The rows of Z fall into 4 groups, and each row is roughly a mix of its group's hidden directions.
Z:
-.17  -.21  .00  .05  .30  .15  -.33  .02  .21  .08
.12  .33  -.05  -.06  -.18  .10  .38  .12  .13  -.06
-.01  .06  -.12  -.25  -.15  .01  -.02  -.17  -.10  -.45
-.12  -.19  -.10  -.08  .19  .03  -.14  -.09  -.03  .47
-.14  .07  .35  .07  -.04  -.16  .32  -.10  .23  -.07
.17  .09  -.11  -.03  .03  .01  .08  .29  .26  .38
.04  -.05  -.02  -.28  .04  .01  .06  -.08  -.15  -.48
.17  .30  -.11  -.13  -.31  -.20  .17  -.06  -.17  .03
-.27  -.33  .14  .06  .17  .01  -.23  .07  .16  .18
-.07  -.41  .20  -.08  .22  .12  -.18  .01  .10  -.18
.13  -.13  -.28  -.38  .03  -.17  -.13  -.18  -.12  .02
.03  .29  -.18  -.13  -.21  -.05  .16  -.20  .25  -.21
-.04  -.09  -.31  .08  .29  .14  .00  -.03  .08  .36
.17  .30  .10  .25  -.01  -.05  .25  .14  .12  -.24
.05  .20  .13  .09  .14  -.01  .33  .15  .13  -.34
.06  .07  -.22  -.16  -.13  .29  .14  .09  -.23  .30
.18  .12  -.20  -.16  -.31  -.11  -.15  -.22  .04  -.25
-.03  .30  .02  .05  .03  -.40  -.15  .06  .27  -.05
-.03  -.37  .08  -.12  .25  .06  -.30  -.02  .08  -.17
-.16  .16  -.14  -.07  -.13  .00  .12  -.01  .36  .34
.04  .00  .17  .06  .11  -.23  .10  -.30  .05  -.38
-.11  .07  -.21  .27  -.05  -.35  -.17  -.12  .03  .22
.15  .28  -.03  -.13  -.16  .22  .31  .19  .10  .11
-.14  .13  -.03  .23  .03  -.37  -.13  -.06  .31  .09
-.01  .14  .11  .27  -.05  .09  .41  .11  .09  .21
.10  .24  -.20  -.12  -.24  -.24  -.16  -.16  .26  -.04
.28  -.19  .00  -.36  .07  .14  -.12  -.13  -.20  .07
.02  .17  .20  -.07  -.10  -.29  -.41  -.07  .09  -.05
-.22  .09  -.02  .25  -.10  .08  .18  .07  .11  .41
-.10  -.07  -.26  -.05  -.06  -.03  -.10  -.13  .07  .48
.29  .30  .07  -.07  .08  -.20  .06  .13  .27  -.16
-.11  -.32  .00  -.16  -.04  -.02  -.39  .03  -.24  .00
-.08  -.24  -.08  .08  .19  -.04  -.13  -.10  .04  .46
-.13  -.07  .31  .32  .26  -.15  -.07  .06  .17  -.04
.25  .33  -.17  -.19  -.10  -.16  .12  .03  .18  -.17
-.20  -.39  .11  -.09  .15  .11  .32  -.06  .03  .03
-.05  .10  -.09  .17  -.16  -.20  -.39  -.26  -.05  -.12
-.02  -.13  -.19  .03  .13  -.03  -.03  -.08  .11  .51
-.32  -.20  .20  .33  .01  -.07  .19  .10  .10  .02
-.01  -.09  .03  -.03  .21  .21  -.06  .38  .15  .27
.10  -.09  .11  -.06  .08  .13  .20  -.02  -.22  -.45
.06  .11  -.26  .03  -.33  -.03  -.21  -.30  .08  .12
.12  .19  -.07  -.07  -.17  .12  .26  .13  -.13  -.39
-.21  -.15  .05  .00  -.16  .02  -.21  -.18  -.04  -.42
.13  .12  -.04  .10  -.27  .17  -.05  .09  -.37  -.24
.13  -.02  -.26  -.34  -.04  -.07  -.35  .04  .02  .15
.21  .12  -.21  -.12  -.19  -.12  .21  -.12  -.31  -.18
-.10  -.32  -.05  .17  -.23  -.19  -.18  -.09  -.17  .23
.21  .20  .18  .27  .08  -.13  .07  .34  -.13  -.05
.07  -.22  -.05  -.34  -.11  .17  .14  -.13  -.03  -.31
-.40  -.25  .24  .18  .11  .03  -.03  -.08  .11  -.07
-.16  -.18  .03  -.02  .03  .31  -.24  .30  .08  .21
.26  .32  -.01  .04  -.09  -.02  .41  .04  .05  -.07
-.14  -.18  -.01  .04  .23  .07  .18  .06  .26  .37
.18  .37  -.16  .02  .00  .02  .38  .07  .06  -.05
.32  .26  -.01  -.23  -.21  .10  .17  .12  -.14  -.11
-.17  -.02  .13  .25  .19  .03  .10  .08  .20  .38
.15  -.13  -.10  -.24  .14  -.16  -.09  -.03  .21  .38
-.07  -.11  -.02  -.10  -.27  -.09  -.29  -.15  .02  -.37
-.18  .11  -.12  -.29  .02  .13  .23  -.17  .00  -.33
.20  .35  -.09  .00  -.32  .10  .20  .01  -.09  .13
-.07  -.32  .22  -.12  .21  -.08  -.09  .08  -.04  -.34
.14  .02  -.16  -.18  -.26  .07  -.06  -.21  -.31  .24
-.07  -.36  -.08  -.20  .16  -.06  -.33  -.03  .01  .18
-.14  -.17  .06  .06  .03  .36  .30  .05  .05  .27
-.01  .20  -.04  .19  -.16  .03  .46  -.08  -.17  .03
-.09  -.22  -.08  -.35  -.07  .08  -.27  -.10  -.11  -.25
-.29  .03  .17  .20  -.06  .29  -.25  .03  -.05  -.20
.01  -.14  -.05  -.13  .07  -.07  -.41  -.02  .02  .37
.03  .28  -.10  .22  -.18  .10  .34  .05  -.12  .20
.06  .14  -.23  -.21  -.07  -.12  -.16  -.28  -.15  -.30
-.37  -.05  .06  .08  .20  .03  .20  -.20  -.03  -.28
-.10  -.06  .32  .37  .06  .12  .17  .00  -.14  .17
-.09  .20  -.16  .02  -.28  -.28  .02  -.35  .06  -.02
.31  .10  -.01  .00  .22  -.15  -.19  .03  .11  -.35
.05  .28  .10  .37  -.11  .11  .24  .20  .00  .07
.18  .32  .09  .16  .19  -.14  .26  .23  .07  .03
.44  .19  -.04  -.02  -.03  -.06  -.16  .22  .18  .11
.17  .06  .02  -.10  -.06  -.04  -.49  .01  -.02  -.25
.00  -.41  -.03  -.27  -.02  .24  -.01  .15  -.16  .04
.22  .29  .03  .26  -.08  .14  .25  -.07  .14  .21
.22  .32  -.30  -.11  -.16  .05  .02  -.13  -.07  .21
-.28  -.14  .07  .18  -.13  .32  .07  .07  .06  .30
.07  .34  -.17  -.09  -.13  -.14  .12  -.20  .25  -.20
.19  .19  -.24  -.25  -.25  -.18  -.08  .06  -.21  .09
.35  .06  -.24  -.24  -.17  -.06  -.18  -.04  -.15  .15
-.07  -.23  .18  -.06  .20  -.08  -.24  -.08  -.06  -.38
.05  -.20  -.12  -.24  -.17  .02  -.15  .10  -.09  .41
.14  .09  .11  -.10  .00  .15  .07  .37  .26  .26
-.12  -.41  .21  -.11  .08  .17  -.08  .26  .05  -.03
-.13  -.12  .24  .23  .00  .22  .15  .08  -.17  -.33
.01  -.23  -.08  .06  -.24  -.10  -.28  -.04  -.11  .36
-.17  .00  -.25  -.15  -.18  .08  .22  -.18  -.23  .26
-.12  .20  -.11  .04  -.07  .17  .26  .00  .24  .35
.18  .19  -.10  .23  -.13  .38  .02  .10  -.05  .22
.19  .17  -.42  -.18  -.19  .01  .11  .03  -.07  .14
-.15  -.18  .11  .23  .00  -.17  -.28  -.20  .28  .11
-.03  -.19  .25  .12  .13  -.06  .43  .08  .16  .03
-.01  -.03  .00  .23  -.10  .01  -.16  .09  .06  .50
.14  .31  -.09  .01  -.11  -.17  .30  -.06  .15  -.26
.11  -.09  -.01  -.09  .15  -.36  -.30  -.25  .07  -.12
.03  -.13  -.05  -.32  .12  -.29  -.31  -.11  .09  -.12
.26  .10  .12  -.08  .09  -.05  -.25  -.05  -.04  -.42
.34  -.38  .00  -.04  .15  .20  -.01  .18  -.01  .01
.10  -.04  .00  -.21  .02  -.18  -.26  -.11  -.07  -.42
.01  -.28  .22  .21  .24  .22  .09  .10  .22  -.01
.02  -.32  -.06  -.20  .03  -.12  -.33  -.15  -.22  -.10
.20  .33  .01  .21  -.15  .01  .28  .00  .06  -.24
.22  .37  -.04  .07  -.06  .11  .10  .18  .24  .21
.01  .15  -.19  -.16  -.10  -.19  -.11  -.34  .16  -.26
.26  -.12  -.23  -.29  .06  -.13  -.31  -.07  -.11  .03
.08  -.11  .26  .03  .24  -.16  .01  .12  -.10  -.40
-.16  -.14  .23  .16  .21  .06  -.22  -.11  .13  -.32
.13  .23  -.20  -.02  -.31  -.18  .06  -.28  -.17  .08
-.19  .06  .20  .33  .22  .05  .14  -.04  .29  .07
-.11  -.08  -.15  -.11  -.07  .20  -.12  -.20  -.41  -.17
-.08  -.02  -.36  -.13  -.02  -.01  -.14  .07  .17  .38
.24  .28  .02  -.07  -.20  -.23  .26  -.21  .04  .02
-.23  -.05  .22  .33  .04  .12  .28  .04  -.04  -.20
.03  .36  -.19  -.07  -.05  -.18  -.12  -.36  .02  .01
.32  .26  -.11  -.30  -.11  -.18  -.10  -.06  .08  -.11
-.01  .30  -.09  .33  -.19  -.02  .31  -.06  .02  .10
-.04  -.11  -.13  -.05  -.08  -.09  -.47  .03  -.28  -.06
.07  -.09  .27  -.04  -.30  .01  .14  .11  -.27  -.25
-.05  -.24  .03  .04  .02  .13  .02  .49  -.03  .18
.06  -.28  .19  .20  -.02  .21  -.01  .20  -.33  .00
.39  .08  .06  -.20  -.02  -.07  -.04  .15  -.09  -.33
-.20  -.19  -.10  .12  .04  -.18  -.05  -.34  -.23  -.22
.22  .42  .03  .16  -.10  -.26  -.04  -.06  .11  -.07
.21  .16  .05  .05  -.08  -.38  .09  -.04  -.11  -.32
-.11  .02  .16  .24  .07  .00  .44  .04  .18  .15
.23  .15  -.36  -.18  -.22  -.02  .13  -.12  -.17  .05

In each list below, one row fits none of the groups, and each other row fits one group, some only roughly. Which row is it?
- Z737: .22  .32  .08  -.01  -.04  .05  .32  .23  .08  -.16
- Z332: -.35  -.37  .07  -.07  .19  .03  .11  .03  .09  .15
- Z643: -.25  -.38  .10  .10  -.08  -.02  -.16  .06  .03  .30
- Z898: .09  .11  -.14  -.32  -.06  -.12  -.32  .06  .16  .25
- Z758: -.05  -.32  .01  -.38  -.05  -.07  -.14  -.07  .15  -.22
- Z742: .07  .19  .27  .23  .09  -.05  .36  .20  -.04  .06
- Z159: .04  .24  -.19  -.24  -.26  -.13  -.19  .05  -.02  .27
- Z872: .30  .00  -.22  -.33  -.17  -.07  .01  .00  -.26  .03
- Z984: -.19  -.32  .10  -.23  -.06  .14  -.07  .16  -.02  .31
- Z544: .27  .24  .15  .12  .15  -.19  .13  .15  .24  .18
- Z143: -.11  .19  -.13  .04  -.26  .05  .44  -.10  .04  -.10
- Z301: .02  .25  .28  .17  -.01  .15  .23  .24  .22  -.07
- Z425: -.34  -.25  .16  .25  .12  .04  -.02  -.14  .01  .23
- Z764: .19  -.16  .15  -.13  .00  .00  .07  .21  -.16  -.42
 -> Z742
- Z718: .20  .13  .01  -.14  .00  .07  .25  .07  -.14  -.43
- Z901: .24  .25  -.01  -.02  .09  -.26  .15  -.13  .30  -.17
- Z953: -.03  .28  -.15  -.20  -.24  -.06  -.25  -.23  -.16  -.09
- Z188: -.29  -.25  .22  .31  .19  -.07  -.02  -.11  .05  .03
- Z779: -.18  .33  .02  .21  -.05  -.12  .04  .08  .31  .20
- Z966: -.07  -.28  -.07  -.23  .03  .36  .17  -.04  -.18  .13
- Z539: .00  -.09  -.28  -.39  -.01  .05  -.11  -.07  -.15  .26
- Z399: -.10  -.37  .30  .13  .19  .12  .09  .19  .01  .02
- Z913: -.15  .03  -.30  -.15  -.19  -.12  .01  -.10  .11  .38
- Z673: -.24  -.02  .05  -.06  .21  -.05  -.18  -.03  .36  .27
- Z797: .08  .37  -.16  .04  -.13  -.07  .08  .11  .09  .36
- Z920: .25  -.03  -.24  -.19  .17  -.08  -.33  .00  .13  .18
- Z756: .24  -.03  -.21  -.23  -.11  .00  -.22  -.10  -.32  -.16
 -> Z913
- Z839: .23  .17  -.02  -.13  .10  -.06  .05  -.05  -.12  -.47
- Z973: -.17  -.18  -.10  .18  .02  -.08  -.31  -.16  .06  .34
- Z123: -.03  .35  -.12  .21  -.02  -.21  .25  -.08  .05  .23
- Z339: .18  .35  -.13  .04  -.33  -.17  .02  -.08  -.15  -.09
- Z646: .03  -.25  .29  .06  .18  .16  -.06  .29  -.03  -.22
- Z89: .17  -.04  .16  .28  -.09  -.14  -.35  -.06  .00  -.25
- Z388: .28  .19  -.03  -.26  .00  -.02  .14  .01  -.14  -.36
- Z395: -.12  -.24  .24  .11  -.08  .25  -.10  .36  -.03  -.06
- Z919: .33  .28  -.07  .00  -.15  -.11  .08  .07  -.21  -.26
- Z588: .04  .35  .04  .21  -.22  .01  .32  -.17  -.07  .05
- Z228: -.16  -.19  .29  .17  .23  .13  .19  .21  .09  .15
- Z810: -.13  .26  -.03  .13  -.15  .10  .39  -.09  .01  .25
- Z77: -.12  -.23  .20  .09  -.05  .32  .24  .25  -.06  .10
- Z554: -.10  .07  .22  .37  .23  -.02  -.13  .02  .27  -.09
 -> Z646
- Z46: .14  .33  -.22  -.11  -.22  -.16  -.23  -.12  -.15  .02
- Z606: .26  .21  -.17  -.20  -.07  -.06  .25  -.17  .04  -.26
- Z21: .19  -.05  .14  .04  -.06  .01  .12  .03  -.18  -.49
- Z45: -.05  -.16  .16  -.15  .13  -.14  -.41  .06  .09  -.24
- Z484: .26  .13  -.09  -.05  -.26  -.12  -.08  -.16  -.31  -.22
- Z61: -.25  -.24  -.06  -.13  .05  .07  -.11  -.07  .15  .40
- Z118: .11  .34  .08  .16  .01  .03  .27  .02  .02  -.34
- Z905: -.09  .00  .07  .09  -.40  .07  .27  .17  -.14  .21
- Z666: -.07  -.32  -.08  .02  -.03  .24  -.06  .22  -.22  .28
- Z134: -.22  .06  .10  .16  .22  .10  .27  .06  .23  .27
- Z335: -.39  -.29  .08  .01  .14  .05  -.22  -.16  .03  .10
 -> Z666
- Z336: .04  -.04  -.26  -.28  -.01  .11  -.38  -.15  -.08  .11
- Z359: -.07  -.06  .16  .17  .00  -.14  .28  .03  -.12  -.42
- Z963: -.29  -.14  .18  .13  .30  .04  .04  .00  .32  .05
- Z71: -.06  -.39  .27  -.08  .17  -.03  -.01  .09  .24  -.13
- Z202: -.08  .22  .10  .12  -.26  -.03  .42  .04  .12  .08
- Z470: .06  .03  .10  -.01  -.05  -.33  -.25  .06  .17  -.36
- Z55: -.27  .12  .01  .36  .15  -.01  .26  -.05  .21  .02
- Z441: -.03  -.33  .14  -.28  .20  -.18  -.17  .17  .12  .00
- Z571: .08  .31  -.30  -.19  -.08  .09  .16  -.21  -.16  -.11
- Z366: .18  .11  -.24  -.32  -.14  .11  .30  -.15  .05  .02
 -> Z202
- Z753: .11  -.03  -.19  -.42  -.14  .09  -.02  -.11  -.29  .04
- Z408: -.26  -.16  .14  .17  .23  -.21  -.16  -.07  .29  .01
- Z774: -.25  -.32  .07  .11  .10  -.05  -.35  -.12  .06  .13
- Z805: -.34  -.23  .27  -.05  .05  .11  -.20  .06  .06  -.22
- Z678: .12  .17  -.36  -.31  -.03  .05  -.03  -.17  -.15  .16
- Z687: -.14  -.41  -.08  -.28  .21  .03  -.18  .01  .02  .01
- Z961: .20  .33  -.25  -.16  .06  .06  .13  -.07  .13  -.26
- Z377: -.32  -.06  .19  .31  .10  .11  .01  .03  .24  .17
- Z219: .07  .20  .02  -.10  .08  -.21  -.02  .02  -.13  -.48
- Z329: -.13  -.29  .30  .01  .27  .14  -.13  .10  .02  -.20
- Z326: -.24  .15  -.31  .06  -.27  -.07  .08  -.10  .15  .23
- Z384: -.01  -.32  .13  -.19  .25  -.10  -.02  -.21  .05  -.28
- Z821: .11  .16  .10  .02  .22  -.13  .20  .01  -.10  -.43
- Z640: -.17  .17  -.01  .17  -.10  .00  .46  .04  .01  .20
- Z442: -.17  .14  .18  .22  -.12  -.09  .42  .07  -.11  -.10
 -> Z961
- Z691: -.25  -.30  -.07  .02  -.17  -.03  -.16  -.22  -.21  .22
- Z276: -.16  -.06  .12  .28  .02  .07  .30  .17  -.19  .25
- Z782: .34  .16  .04  -.12  -.27  -.10  -.15  .11  -.14  -.23
- Z176: -.13  -.02  .14  .14  .02  .05  .18  -.23  .06  -.45
- Z533: .31  .33  -.21  .01  -.17  -.17  .01  .13  -.07  .12
- Z586: .10  .35  -.04  .33  .03  -.05  .20  .06  .24  -.03
- Z899: .03  -.22  .03  .16  .10  .04  .00  -.25  -.34  .29
- Z770: -.06  .31  .01  .20  -.14  .17  .33  .07  .08  .21
- Z757: .02  .05  .21  .09  .03  .18  .42  .20  .10  -.19
- Z167: .06  .03  -.01  -.37  -.05  .02  -.19  .05  .07  -.41
- Z680: -.08  .11  .14  .38  -.15  -.10  .32  -.01  -.06  -.17
 -> Z276
- Z880: .23  .12  -.18  -.03  .00  .01  -.38  -.04  .12  .30
- Z804: .02  .10  -.33  -.02  -.16  .13  -.07  -.10  .14  .40
- Z267: .06  .23  -.27  .03  -.12  .12  .26  -.12  -.10  .31
- Z523: .06  .40  -.05  .02  -.14  -.20  .20  -.06  .12  .26
- Z4: .06  -.18  .09  .06  .23  -.14  -.44  -.01  .12  -.15
- Z172: -.11  .02  -.08  .28  .13  -.04  -.15  -.03  .28  .37
- Z494: .32  .34  -.09  -.02  -.14  .04  .18  .26  -.04  -.05
- Z809: -.27  .06  .05  .14  -.07  .11  .41  -.01  -.02  .26
- Z765: -.28  .28  -.04  .17  -.29  -.07  .20  -.01  .18  .01
- Z759: -.04  -.14  .14  -.22  .13  -.03  -.25  .04  .09  -.41
 -> Z804
